In the data rows, the value 128 means zero.
Here are some points, one per row:
[114 150 114 113 130  98 115 183 106  29 110 156  73  64 115 109 100 167
 121  90 139 189 126 195 115 112 129 145 145 158 150  90 143 155 152 111
 140 126  54 140 120 134 153 197 132  95 203 190 159 150  94  98  69 129
 104 130 123 138 117 120 144 148 138  96]
[ 66  72 122  65 106 136 166 118  98 139 136 112 114 151 160 135 175 114
 124 132 140 135 168 152  98  86  98 146 108 132  91 160  80 200 177 127
 110 103 180 129  92 133 146 153 105 121 195  90 180  84 140  87 135 139
 168 164 114  82 112  89 101 110 132 161]
[143 159 143 112 159  93  81 209  79 200 117  93 110 128 134 114 171 177
 151 160  76  99 150 194 170 155 139 109 136 104 145 135 152  64 135 126
 161 100 166 136 115 118 165 131  91 109 158 182 133 130 177  79 193 151
 118 158 139 171 132 146 141 116 144 114]
[154 142 120 179 138 119 181 102 127  75 141  60 123 137 154 161 111 146
  94 164 127 161 153  80 129 150 110 145 112 124 115  55 106  70 182 152
  95 116 168 131 131 159 127 122 109 137 161  42 134 133 124  76 113 110
  89  57  95 162 117 169 117 114 143 164]
[201 120 152  91 143 131 180  89 121 153 144 135 135  63 119 102 130  92
 139  90 109  67 106 135 132 176 108 147 128 103   3 152 145 135 181 121
 129 170 110 119 121 125  96 158 111  75 106 141 119 166 100 182 121 145
 121 133 117 150 168 118  30 134 129 116]
[100 115  40 109 127 145 130 157 197 106 117 137 180 159 136 132 114 181
 115  63 165  80 113 125 192 108 131  93 132 126  96  75 213 105 112 164
  98 128 114 148 135 116 134 155 108 126 144 133  96 104 165  81 120 132
 193 189 127 141 126 154  82 140  83 130]
[129 114 119 117 128 193  69 160 113 142 137 103 144 182  86  93 121 129
 124 133 137 189 155 127 128 147 131 127 131 202 115 117  92 111  46 120
  70 157 142 112 111 130 129 110  87 168 166 142 175 156 183 173 118 149
 131  61 108 145 136  98  68 103 132  91]
[ 87 132 116  70 133 181 132 143 103 104 153 131 105 141 182 146 106 181
 145 153 105  81 120 126 111 126 114 126 123  79 174 113 102 154  84  91
 157 149 142 145 128  66  97 161 185 152 177 121   5 136 147 132 121 142
 119  54 130 105 175 114 108 110 152  98]
[150 154 141 215 126 145 122 104 135 107 119 134 104 167 124  89 152  68
 195  76  67 166 108 104 161  44 114 144 117 111 137 169 136 126 170 124
 184 180  97 149 137 119 127 137 120  98 113 121 100  99  91 141 177 116
 169  67 132 134 121 114  61 120  89 132]
[204 140 186 122 156  64  91 141 111 127 124 136 164 124 140 139  87  83
 109 102 110  50 121  84 125 133 145 154 153 177 146  82  93 181  92 161
 167 145 108 134 133 116 148 153  73 143 117  91  93 136 130 153 143 138
 139 144 144 124  71 112 129 126 132 189]
[124  96 159 138 179 140  54  64 186  97 109  77 127  75  77 102 124  96
 147 130 122 118 136 105 132 152 130 111 154  83 193 136 175 205 140 132
 102  83 153 103 134 124 147 185 159 109  95 145 161 109  99 108 152 140
 121  86 132 129 118 102 132 112  88 159]
[134 139 128 107 120  87 156 118  94 192 129  83 110 179 133 109 144 100
 186 136  91 127 149  98 120 110 118 147 150 142  92 150 231 162  65 114
 109 145 139 146 169 131  84 119 101 132  99 177 136 125  39  93  58  78
  89  99 135 127 124 144 165 154 106 143]
[118 102 183 142 120 146 111 117 157  78 156  80 126 115 128 195 100 130
 174 109  91 116  89 199 128 139 157 154 161 136  79 224 115 159  99 142
 161 117  91 103 136 168 115  90 111 170 104  88 109 173 120 102 134  74
 119 167 133 147 138 165 116 134 103 123]
[171 140 144 101 107 135 107 150 126 165 102 135 126  47 140 203 168 101
 109 130 129 147  84 141 122 117 128 147  85 147 126 103 121 113  49 129
 120  83 116 136  82 131 128  94 183  95  99 111 143  93 103 126 135 115
 126  57 124  68  89 168 106 122 108 148]
[116 116 161 111 103 119 107 132 146 147 154 112 164 154 175 132 121 100
 154  90 144 145  93  92 153 187  83 123 167 107 144  52 102 133 154 100
 208 150 147 137 169 153  92 112 176 118 145 161 230 143 122 158 176 113
 100 162 151  95 146 157 159 108  95 131]
[154  74 122 110 182  91 139  76 139 156 152 110 107 159  90 143 132 151
 165  89 150  83 123 127  90  72 137 101  89 172 147 156 137  28 148  68
 125 119 129 112 111 157 140 140 171 102 177 112  74 145 182 161  88 144
 121 155 107 119 117 112 196 135 112  77]
[ 96 133 109 165 120 132 123 129 132 129 111 177 182 118 117  64 130 179
 127 169 107  72  93 157  88  84 167 123 146 142  96 150 100  87 128  85
  99 170  87 154 158 136 128 122 179 116 132 166 173 100 158  75 134  92
 121 118  94 102 159 117 135 125 162 212]
[141 163 107 151 113 140 173  78 138 202 102 160  98 135  94 173 126 156
 108 141 174 112 150 182  94 106 117 104 135 112 115 107 173 154 141 199
 132 114 105 123 158 171 105 115 165 168 192 165 135 156 131 160 178 126
 198  74 141 145 120 121 174 145 165 138]
[ 94 127  62  88 102 139 136 174 106 136  85 126 136 163 109  90  87 115
 124 187 134 121 134 132 100 147  99 129 152 136 126 166  68 105 160 141
 171 124 120 161 109 140 173 138 180 119  27  71 158 138 139 120  97 157
 184  87 157 159  98 143 130 154 110  97]
[109  66  96 168 109 119 102 161 122 204 135 179 125 171 179 152 137 157
  63 134 123 176 107 113 157 197 149 131  90  93 139 179 136 169 152 121
 134 114  98  87 136 116 149 125 106  99 120  93 105 101 144 136  59 129
 133  92 124 169 185 114 173 111 118 154]
[ 69 154 141 131 192 205 124  67 165 145 100 183 125 141 156 154 164 148
 143 175 144 142 118 101 107 119 155 163 113 130 139  85 100 101 117 164
 166 110 134 113  94 131 138 190  53 143  77 158 162 133  67 175 114 136
  94 183 121 145 116 168 148 126 134 109]
[129 115 181 157 109 120 161 173 145 118 119 182  83 180 108 105 153 136
 136  94 152 155 162  94 153 131 121  98 137  45 105 129  71 133  74 118
  53 129 143 108 127 160 147 139 163 158  96  57 111 198 130 122 140 157
  85 162 144 115 132 131 122 144 149 137]
[130 128 149 147  63 118 133 122 138  90 151 116 105  99 155 137 129  63
 112 162 211 117  93 118 153 142 106 145 142 131 176 180 182  48 113 154
 134 121 137 127 111 111 116 153  90 171  82 155 170 143 150 179 132  86
  95 129 151  92 122  94  93 116 138 132]
[127  98 163 104  77 155  83 119 136 113  97 112 126 136 133  82  95  87
  95 121  86 183 152 159  64  96 117 147 123 127 167  53 156 102 157 157
 135  63 146 112 155 114  88  40 123 129  57 130  66 134 137 146 115 133
 111 209 109 119 150 130 105 140 159 154]
[131 138  70 130 178 197 155 194 100 101 132 153 109  65  89 133 113 132
 114 128 168 110 151  92 106 122 174 153 149 102 142 160 131 163 160 126
  83 174 166 148 175 104 117  65  75 108 155 102 108 116 175 139 138 169
 134 118 144  81 128 147 200 139 118 121]
[136 140  77  76 131  78 209  98 146 137 153 148 169 115 116  92 170 129
 127 154 150 139 145 128 179 121 131  85 109 155 250 147  92 179 147 107
 140 118 115 132 124 152 169  27  82 159 135 102  95 138  97 143 113 142
 105 122 121 138 161 141  93 130 147 115]
[157 164 131 176 134 109 111 109 135  65 144 108 147 192 133 189 101 108
  84 177 110 119 126  76 137 137 136 106  71 147  95 132  98 156 154 121
 104 122 168 124 101 114 132 105 177  79  95 255 120 155 124 137 113 130
 127 173 150 107  95 131 114 129 149 120]
[131 199 107 160 139  56 102 156 100 108 137 126 181  94 101 100 145 158
 118 145 122 147 113 138 114 126  94 117 116 111  98 143 157 133 102 153
 102 143 125 125 101 122  94 140 162 156 180  63 120  51 104 173 152 121
 122 213 112 145 117 103 178 120 118  74]
[ 98 121 168 157  86 122 157  72 110 148 146 149 112  59 127 135 108 128
 112  79 130 165 173 140 153 171 173  94 135 176 111 110 107  81 120  83
 123 139 114 119 138  60 129 136 134 158 107 131 140  68 139  56 174 122
 177 148 134 157 125  93 193 150 160  76]
There is one direction along which these points spread out most. Where along it does each point below lie, from 0 to 99? The average is 50, and the first point in the table lies past the average. One standard deviation of the points above along it is 16.
[ 96 133 109 165 120 132 123 129 132 129 111 177 182 118 117  64 130 179
 127 169 107  72  93 157  88  84 167 123 146 142  96 150 100  87 128  85
  99 170  87 154 158 136 128 122 179 116 132 166 173 100 158  75 134  92
 121 118  94 102 159 117 135 125 162 212] -> 64
[118 102 183 142 120 146 111 117 157  78 156  80 126 115 128 195 100 130
 174 109  91 116  89 199 128 139 157 154 161 136  79 224 115 159  99 142
 161 117  91 103 136 168 115  90 111 170 104  88 109 173 120 102 134  74
 119 167 133 147 138 165 116 134 103 123] -> 32
[ 66  72 122  65 106 136 166 118  98 139 136 112 114 151 160 135 175 114
 124 132 140 135 168 152  98  86  98 146 108 132  91 160  80 200 177 127
 110 103 180 129  92 133 146 153 105 121 195  90 180  84 140  87 135 139
 168 164 114  82 112  89 101 110 132 161] -> 63
[154 142 120 179 138 119 181 102 127  75 141  60 123 137 154 161 111 146
  94 164 127 161 153  80 129 150 110 145 112 124 115  55 106  70 182 152
  95 116 168 131 131 159 127 122 109 137 161  42 134 133 124  76 113 110
  89  57  95 162 117 169 117 114 143 164] -> 51
[154  74 122 110 182  91 139  76 139 156 152 110 107 159  90 143 132 151
 165  89 150  83 123 127  90  72 137 101  89 172 147 156 137  28 148  68
 125 119 129 112 111 157 140 140 171 102 177 112  74 145 182 161  88 144
 121 155 107 119 117 112 196 135 112  77] -> 69
[127  98 163 104  77 155  83 119 136 113  97 112 126 136 133  82  95  87
  95 121  86 183 152 159  64  96 117 147 123 127 167  53 156 102 157 157
 135  63 146 112 155 114  88  40 123 129  57 130  66 134 137 146 115 133
 111 209 109 119 150 130 105 140 159 154] -> 35
[134 139 128 107 120  87 156 118  94 192 129  83 110 179 133 109 144 100
 186 136  91 127 149  98 120 110 118 147 150 142  92 150 231 162  65 114
 109 145 139 146 169 131  84 119 101 132  99 177 136 125  39  93  58  78
  89  99 135 127 124 144 165 154 106 143] -> 32
[100 115  40 109 127 145 130 157 197 106 117 137 180 159 136 132 114 181
 115  63 165  80 113 125 192 108 131  93 132 126  96  75 213 105 112 164
  98 128 114 148 135 116 134 155 108 126 144 133  96 104 165  81 120 132
 193 189 127 141 126 154  82 140  83 130] -> 66
[ 69 154 141 131 192 205 124  67 165 145 100 183 125 141 156 154 164 148
 143 175 144 142 118 101 107 119 155 163 113 130 139  85 100 101 117 164
 166 110 134 113  94 131 138 190  53 143  77 158 162 133  67 175 114 136
  94 183 121 145 116 168 148 126 134 109] -> 37
[157 164 131 176 134 109 111 109 135  65 144 108 147 192 133 189 101 108
  84 177 110 119 126  76 137 137 136 106  71 147  95 132  98 156 154 121
 104 122 168 124 101 114 132 105 177  79  95 255 120 155 124 137 113 130
 127 173 150 107  95 131 114 129 149 120] -> 33
[204 140 186 122 156  64  91 141 111 127 124 136 164 124 140 139  87  83
 109 102 110  50 121  84 125 133 145 154 153 177 146  82  93 181  92 161
 167 145 108 134 133 116 148 153  73 143 117  91  93 136 130 153 143 138
 139 144 144 124  71 112 129 126 132 189] -> 31
